In the data rows, 500 means zero.
Here are some points:
  437  443  646  681  540  237  431  303
  471  381  403  371  680  719  684  357
  464  479  500  486  713  600  840  552
  495  557  769  681  578  327  474  325
  402  325  508  710  753  443  518  346
  498  428  329  204  394  529  698  451
  684  625  644  393  325  275  462  395
  516  440  364  282  383  525  801  531
  574  687  762  500  372  351  666  480
  495  422  404  302  343  293  572  721
  407  323  478  301  457  385  783  514
  413  340  316  321  608  533  710  360
  505  450  469  324  234  298  588  351
  433  317  433  586  801  534  487  315
  385  302  423  482  712  497  473  233
  766  625  445  316  346  377  590  425
  498  454  382  262  322  344  621  680
  602  686  564  279  313  319  466  407
  534  546  669  567  648  302  462  223
  458  396  599  642  795  459  542  294
  795  627  437  298  375  460  505  397
  610  599  589  258  312  331  441  359
24 more points follow, each with its number after it:
  417  415  565  384  545  200  431  283 0
  410  492  356  221  441  372  715  442 1
  497  609  600  289  297  270  452  387 2
  423  433  585  675  578  259  411  265 3
  464  397  380  352  542  699  793  517 4
  575  716  574  271  306  417  586  383 5
  415  327  267  293  474  519  699  468 6
  494  464  336  215  461  624  697  396 7
  513  433  372  257  362  507  774  536 8
  509  422  291  217  381  454  527  331 9
  451  335  308  320  533  557  760  572 10
  619  637  679  378  325  326  682  461 11
  770  656  436  289  406  402  498  391 12
  478  453  391  273  513  720  733  418 13
  451  372  360  304  438  479  709  726 14
  459  602  815  485  457  420  599  285 15
  445  415  383  388  589  726  783  506 16
  723  732  540  339  366  363  482  413 17
  549  655  660  492  546  246  456  265 18
  493  454  403  271  579  726  692  367 19
  469  445  341  168  458  525  680  469 20
  445  343  360  347  590  673  755  452 21
  409  452  566  702  757  423  467  283 22
  472  548  659  496  699  356  587  218 23
Which of these numbered points is nearest to each point below, looking only along the 2 directions in which the first points spread most? Its number follows each.
  773  701  539  351  378  369  477  433 > 17
  439  375  429  630  836  495  519  354 > 22
  495  549  694  728  574  322  431  296 > 3
  415  434  626  668  718  578  673  308 > 22
  567  639  721  576  498  282  466  280 > 18
  484  459  349  221  417  598  722  412 > 20
  651  627  532  280  300  292  542  452 > 5
  578  586  659  664  684  347  424  283 > 3
  673  656  501  263  334  314  540  462 > 5
  426  336  361  347  550  683  748  446 > 16
  446  405  409  301  343  300  575  714 > 9
  487  445  370  248  453  611  778  524 > 14
  545  621  765  554  361  337  701  510 > 2
